In the data rows, 128 means zero.
Each row has a hidden score. How much does it go up from the first row of each pair to the second? 20 means little or no change, 40 a big rise and 0 a big fall. The score is a weighted sum of the row's numbers plus the product of two more (or one squared), each taken from its middle value.
[ 98 167 161  96 109 132 155 101 101 159 120 141  97  96 141]
[ 99 153 163 104 148 135 106  99 137 165 116 117  97  96 135]: 20
[163  99 137 175 122 107 139 162 107  96  96 173 153 147 101]
[116 120 157  96 137 160 113 104 116 151 115 175 164 147 128]: 10
[ 98 114  95 108 112  96 109  99 100 127 139  96 109 140 202]
[ 98 101 115  96 130 195 123  99 100 133  96 101 162  96 205]: 27
[ 98 176 154 122 149 158 115 110 188 167 167 158 104 139 135]
[ 98 116 143 119 109 135 147  99 167 162 150 130 116 142 162]: 23
[124  98 131 125 124 114 120 136 106  96 136  96 135  96 101]
[140  98 141 176 125 126 116 131 100  96 112  96 140 136 105]: 28
[ 98  98 136 141 142 175 120  99 128  96 116 110 173 155 172]
[146 167 154 123  99 149 141 127 118 118  96 154 152 132 105]: 25
[153 171 176 112 131 133 120 126 138 149 123 199 108 165 101]
[117  98 163 166 104 127 105 106 123 121 162  96  99 103 123]: 23
[ 98 143  95  96 136  96 132  99 109  96 184  96 174  96 180]
[114  98 148 103 147 159 112 104 100  96  96 124 185 159 130]: 28
[164 198 132  96  96 108 105 163 140 195 104 119  97 129 101]
[ 98 135 151  99 157 147 105  99 121 136 120 108 109 116 147]: 10
[164 126 149  96 154 106 121 152 100 128 113 136  97 168 101]
[ 98 142 127  96 150 178 123  99 100 129  96 152 162  96 174]: 12
[106 135  95 168 132  96 128  99 100 155 105  96  97 138 152]
[195 112  95 156 126  96 105 203 101 112 137 139  97 157 101]: 13
[165 106 150 140 121 125 154 147 109  96  96 139 168 166 101]
[ 98  98  97  96 141 195 105  99 100  96  96 129 169  96 186]: 5
[ 98  98  95 152  96  96 167  99 100 188  96 159 136  96 154]
[ 99 169 157  96 146 153 105  99 174 146 149 122  97 106 144]: 25
[ 98 135  97  96 141 199 105  99 100 150  96 136 150  96 206]
[175 167 144 130 120 111 118 160 130 128 104 154 103 158 101]: 23
[149 131  95 124 149  96 146 113 170 155 159  96 110 143 114]
[129  98 158 185 117 128 116 126 105  96 163  98 138  96 101]: 24
[115 150 151 125 114 155 139 108 121 118  96 148 175 167 128]
[164  98 100 141 137  96 105 163 100  96  96 155 139 163 101]: 17
[199 110  95 146  96 101 149 205 205 167 130 122  97  96 118]
[ 98 184 120  96 124 183 118  99 180 167  96 176 123  96 179]: 18
[144  98  95 114  96  96 119 128 100 188  96 163  97  96 106]
[111 118 134  96 139 166 105  99 100  96  96 116 140 101 146]: 22
[145 124 147 110 157 119 113 151 100  96  96 144 111 150 101]
[151  98 148 158 146 120 105 143 100  96  96 137 182 119 101]: 33
[ 98 148 130  96 161 172 105 100 124 105  96 149 152 124 141]
[167  98 114 154 123  96 105 159 100  96 156 120 128  96 101]: 24
[132 145 169 140 153 137 110 122 126 136 153 127 121 122 105]
[ 98  98 164  96 128 151 118  99 100 164  96 129 165  97 178]: 20
[160 158 147 122  96 115 130 147 118 109  96 130 126 113 101]
[ 98  98 156 167 103 139 105  99 140  96 162  96  97 141 153]: 16
[ 98  98  99  96 148 194 123  99 110  96  96 126 178 144 180]
[130  98  95 194 136  96 111 136 100 138 142  96  97 105 103]: 22
[109  98 166 149  96 141 105 103 123  96 155  96 107 164 139]
[102 148 156 130 149 134 121 106 157 128 124 145 111 137 117]: 18
[ 98  98  95 173 147  96 105  99 100 189 132  96  97 145 138]
[178 177  95 136 110  96 241 204 190 142 172  96  97  96 110]: 36
[ 98  98 127 138 147 171 105  99 108 116 108 102 168 145 148]
[146 150 142  99 109 114 105 171 165 194 139 134  97 142 101]: 29
[136  98 155 157 121 119 114 131 104  96 166  96 110 120 104]
[ 98 117 136 173  96 100 150 119 145 179 168 140  97 164 124]: 15
[117  98 135 118 149 168 105 117 100  96  96 135 172 166 121]
[ 98  98 136 121 147 162 117  99 101  96 100 103 179 169 155]: 22
[120  98  95 151  96 161 111 144 167 121 133 103  97  96 189]
[ 98  98 123  96 146 188 105  99 100  96  96 138 189  96 179]: 22
[ 98  98 130 117 136 171 141  99 106  99  96 135 194 165 153]
[197  98  95  96 151  96 212 180 165 190 184 103  97 117 101]: 34
[123 139  95 130 140  96 135 133 144 158 170  96  97 124 101]
[201 183  95 151 129  96 221 184 198 137 175  96  97  96 101]: 22
[129  98  95 150 141  96 105 120 100 155 135  96  97 123 125]
[117 191 154 127 130 124 143 121 184 182 177 162  97 137 107]: 20
[ 99  98  95 128  96  96 214 112 100 130  96 175 164 174 128]
[ 98 121 138 134 158 171 138  99 125  96  96 118 170 135 158]: 22
[111 147 133  96 135 182 119  99 112 104  96 118 129  96 156]
[ 98  98 144 164 143 152 130 131 109  96 125  96 179 106 126]: 18
[163 155 105 146 110  96 105 206 100 124 102 154  97 153 101]
[121 131 159 139 139 159 116 108 135 104 128 117 128 163 132]: 27
[144  98  97 172 126  96 138 124 100 123 156  96  97  96 101]
[146  98  95 100  96  96 140 158 100 130  96 132 115 140 101]: 19
[196 118  95 169 149  96 105 197 121 107 166 153  97 132 101]
[141  98  95 133 137  96 105 165 100 123 150  96  97  96 101]: 25
[140 164 143  96 147 166 105 123 117 132 117 139 113 150 118]
[100 181 127  96  96  96 105 118 146 109 138 132  97  96 127]: 14
[201 141 100 129 154  96 153 198 100 118 109 130  97 171 101]
[190 137  95 133  96  96 164 159 145 172 156 164  97 153 101]: 16
[161  98 129 144 118 103 133 159 100  96  96 166 161 158 101]
[ 98  98 129  96 155 162 105  99 100 150  96  96 146  96 205]: 18
[119 188 181  96 131 139 107 120 164 173 115 142  97 106 109]
[151  98 139 148 120 106 122 142 100  96 153 122 106 125 101]: 14
[113  98 121 183 138  96 105 122 102 137 157  96  97 134 117]
[113  98 168 126 159 138 106 113 100  96  96 142 188 155 110]: 28
[176  98 115 170 130  96 105 179 100  96 125 119 101 128 101]
[134  98 138 148 139 111 105 138 100  96 109 112 160  96 101]: 27
[ 98 124  95 166 129  96 105  99 100 153 115  96  97 149 156]
[138  98 147 146 130 119 105 126 106  96 147  96 120 125 101]: 25
[ 98 156 132  96 154 169 105  99 142 126  96 135 111  96 166]
[ 98  98 165 100 150 158 105 109 100  96  96 131 175 172 121]: 25
[196 139  95  96  96 102 185 185 207  96 118  96  97  96 101]
[100 149 126 126 149 167 119  99 176 157 152 140 124 163 138]: 12
[146  98 165 124 153 149 105 135 100  96  96 138 191 170 101]
[154 158 126 142 111  97 132 163 133 125  96 159  97 143 101]: 11
[165 104 116 141 148  96 105 167 114 127 148 183  97 142 101]
[159 132 103  96 144  96 154 189 182 113 146 154  97  96 101]: 22
[133  98 142 118  96 110 110 134 141  96 190  96  97 117 101]
[118  98 167 164  96 136 105 114 100  96 153  96 131 114 122]: 26
[148 149 117 143 140  96 118 155 163 172 152 117  97 120 101]
[131 100 157 146 130 121 125 135 100  96  96 168 167 164 101]: 28
[103 102 147 139 159 155 148  99 104 103 109 145 173 128 134]
[ 98  98 141  96 129 161 105  99 100 178  96  96 156  96 219]: 25
[127 175 170 148 152 140 130 110 205 166 185 154  97 174 116]
[126  98 160 111 134 139 146 129 131  96 144 123 134 122 104]: 20
[ 98 133 105 137 123  96 105  99 100 123 110  96 124  96 209]
[122  98 148 161  96 128 112 120 100  96 144  96 136  96 101]: 29
[126 160  95  96 124  96 157 109 124  96 155  96 189  96 130]
[ 98 101 131 129  96 178 105  99 124  96 154  97 132 153 155]: 16
[157 166  95 117 156  96 114 132 183  96 185  96 136  96 105]
[ 98 100 125  96 162 188 105  99 100  96  96 153 188  96 178]: 12
[143  98 162 111 127 140 105 124 106 120 147 105 132 117 110]
[164  98  95 123  96  96 121 153 100 160  96 139  97  96 101]: 15
[ 98  98 102  96 144 175 105  99 100 117  96 172 196  96 207]
[ 98 154 135  99 152 165 107  99 144 143  96 139 132 130 144]: 33
[105  98 156 148 151 150 105 108 100  96  96 131 175 146 127]
[127  98 133 157 131 116 113 135 100  96 121  96 143 120 101]: 19
[107  98 149 141 133 140 136 135 100  96  96 144 193 152 103]
[136  98 119 136 141 102 117 150 100  96  96 146 145 175 101]: 19
[179  98  95 152  96  96 151 163 122 174 178 151  97 149 101]
[130 127 149 136 154 120 105 135 121 165 188 105  97 124 104]: 26
[113  99 150 160 157 130 161 131 139  96 144 120 130  98 101]
[ 98 169 149  96 154 168 105 106 109 137 104 170 135 161 134]: 20
[131 176  95 137  96  96 244 106 214  96 103 102  97  96 122]
[182  98  97 196 123  96 118 180 100  96 147 103  97 121 101]: 14
[138 141 167 131 168 139 105 140 145 132 141 158  99 162 102]
[135  98 159 163 146 144 110 122 100  96  96 158 185 101 108]: 38
[153  98  95  96 137  96 169 148 125 147 173 100  97 109 101]
[156 187 147  96  96 117 121 165 117 152  96 107 114 113 101]: 30
[142  98 157 152 108 140 126 136 128  96 159 109 125  96 101]
[ 98  98 156 142 158 160 136  99 120 102 123 134 166 139 145]: 18
[ 98  98 133 133 100 183 115  99 100  96 100  96 180 156 154]
[141  98 150 165 140 126 108 158 100  96  96 134 169 106 101]: 22
[ 98  98  95 118  96  96 167  99 100 152  96 169 137 104 147]
[101 104  95 165 137  96 115  99 100 146  96  96  97 132 159]: 24
[126 146 136 113 153 161 107  99 150 118 124 124 127 160 123]
[141  98  95 118  96  96 149 130 100 167  96 141  97  96 101]: 17
[147 182 171 133 117 137 135 124 171 164 140 176  98 155 101]
[ 98 117  95  96 125  96 105  99 138  96 175  96 169  96 146]: 16
[ 98  98 156  96 124 156 109  99 100 191  96 128 162  96 196]
[109 186 134 112 106 112 126 137 162 173 136 142  97 146 101]: 23
[119  98 126 180 153 117 105 143 100  96 115 132 154 104 101]
[155 195 153  96 102 120 109 144 149 188 130 149  97 142 101]: 24
[145 119 104  96 150  96 142 165 100 129 128 140  97 144 101]
[127 177  95  96  96  96 207 147 100  96  96 133 178 120 101]: 23
[ 98 133 109  96 147 194 105  99 112 157  96 143 175 124 192]
[193  98  95 131  96  96 105 180 143 186  96 154  97 154 101]: 21
[102 131 134  96 142 169 106  99 115 151 114 135 164 152 146]
[ 98 103 153  96 155 158 105  99 100 127  96 101 144  96 176]: 21
[164 174 117 154 138  96 105 162 153 195 139 119  97 116 101]
[ 98 176 106 128 115  96 164  99 100  97 154  96 177 158 208]: 18
[146  98 156 162 123 158 114 118 100  96 103 122 174 109 117]
[127  98 154 129 147 130 105 122 100  96  96 141 186 154 101]: 17
[130  98 150 128 133 150 161 100 100  96  96 179 182 161 129]
[179 195  95 162 106  96 242 179 195 114 151  96  97  96 101]: 17
[192 146  95 125 119  96 227 198 180 125 164  96  97  96 105]
[ 98 172 111 130  99  96 112  99 100  96 182  96 146 162 238]: 5
[ 98 162 150  96 111 158 115  99 156 185 119 152 127 145 149]
[182 102  95  99 117  96 171 182 111 144 186 132  97 100 101]: 15
[ 98 163 132 133 155 180 128  99 188 144 162 146 120 164 155]
[ 98 177 147  96 143 154 109  99 118 178 120 132  97  96 160]: 29
[141 116 165  96 158 133 105 134 102 106  96 159 129 133 106]
[123 167 162 156 141 143 105 113 165 155 174 153 109 139 117]: 19
[ 98 111 123  96 115 184 105  99 119  96 102 123 151 143 166]
[ 98  98 147 127 135 151 107  99 100  96  96 130 182 138 130]: 25
[ 98 114 108  96 146 194 105  99 100  96  96 131 189  96 179]
[132 145 165 153 150 146 137 129 120  96 110 170 149 133 101]: 29
[173 168  95 163 129  96 107 177 163 189 146 127  97 110 101]
[120  98 153 145 145 126 105 116 100  96 106 117 174 115 109]: 32
[ 98  98 140 117 144 164 110 105 100 103 110 134 174 132 130]
[174 122  95 157  96  96 163 158 131 161 156 132  97 152 101]: 20
[154  98  95 175  96  96 155 153 100 165  96 183  97  96 101]
[182 141  95 157  99 128 182 200 199 144 150  96  97  96 136]: 26
[177  98 106 193 143  96 111 176 100  96 148 109  97 122 101]
[109 142 124 106 150 173 105 119 105 118  96 177 171 151 135]: 15
[201  98  95 157 154  96 105 188 100  96 152 167 106  96 101]
[103 160 155 111  98 139 114 123 124 182 105 152 126 152 119]: 29
[106 148 156  96 145 152 105 109 155 173 137 164  98 162 119]
[ 98  98 100  96 150 188 105  99 100  96  96 133 183  96 187]: 12
[114 100 162 157 140 142 135 136 123  96  96 175 166 141 101]
[147 119 160 133 149 128 105 154 100  96  99 145 152 120 101]: 19
[ 98 167 131  96 147 182 105  99 130 156 115 168 131 142 152]
[ 98 154  95 120  96  96 166  99 140  96 126  96 105 107 189]: 20
[171 103  95 147  96  96 133 154 129 168 163 138  97 135 101]
[109  98 134 136 147 162 136  99 134  96  96 136 181 150 160]: 24
[123  98 146 178 143 121 107 131 101  96 145 112 130 118 104]
[178 133  95  96 138  96 233 189 205 171 179  96  97  96 101]: 39
[ 98 110 105  96 155  96 155  99 100 135 120  96 100 144 213]
[ 98 123 128 114 161 164 113  99 170 164 165 133 117 168 154]: 15
[101 161 171 121 141 144 106 124 123 128  96 159 112 126 121]
[105 146  95 116  96  96 184  99 162  96 132  96  97 101 149]: 21
[113 144 162 139 157 147 136 112 157 123 126 142 109 171 119]
[172 133 147 150 144 112 105 157 130 132 122 174  99 141 101]: 20
[189 196  95 158  96  96 105 189 107 184 149 140  97 141 128]
[ 98 133 159 113 131 143 106 106 145 127  96 186 121 108 128]: 21
[125  98 164 133 134 134 131 115 100  96  96 161 158 175 110]
[ 98  98  95  96  96  96 117  99 175  96 120  96 150  96 150]: 14
[ 98 170 156  96 159 148 147  99 130 190 141 115  97  96 153]
[135  98  95 167  96  96 207 100 100 169  96 156 153 152 146]: 13
[106  98 143 155 114 169 114  99 154  96 162 125 141 144 165]
[181  98 100 161 138  96 111 182 100  96  96 118 133 145 101]: 24
[ 98 194 134  96 101 167 105  99 170 187  96 164 113  96 160]
[ 98 125  95 106 159  96 111 102 182  96 162  96 184  96 133]: 21
[ 98 166 127  96 137 171 125  99 158 172 124 152 124 122 163]
[148  98 146 172 131 129 106 141 100  96 101 117 199  96 101]: 35
[117 138 163 148 114 144 132 114 140 121  96 137 154 172 119]
[ 98 114 138 119 123 157 107  99 119 108 152  97 137 158 157]: 14
[181 156 113 156 149  96 119 178 129 129 161 152  97 144 101]
[168  98 130 162 145  98 105 173 100  96  96 124 140 139 101]: 30
[137  98  95 153 134  96 161 155 144 170 167  96  97 130 101]
[ 98 109 143 122 140 152 143 107 156  96  96 173 141 150 132]: 16
[117  98 151  96 145 146 105 100 100  96  96 148 180 154 130]
[ 98  98 126  96 139 115 159  99 115 194 132  96 133 160 153]: 29
[122  98  95 132  96  96 149 116 100 151  96 169 120 130 108]
[ 98 137 110  96 140 195 106  99 100 126  96 143 173  96 206]: 15
[ 98 150  95 139  96  96 243 106 213  96 113 125  97  96 133]
[ 98 121 117 150 134 192 139  99 203 141 187  96 120 154 183]: 20
[150  98  95 102 124  96 135 133 127 190 159 103 102 123 101]
[ 99 112 131  96 136 168 108 109 105  96  96 117 149 117 132]: 17
[ 98  98 133 112 101 178 108  99 108  96 114  96 146 138 161]
[185  98 118 163 129  96 105 205 100  96 138 139 100  96 101]: 12
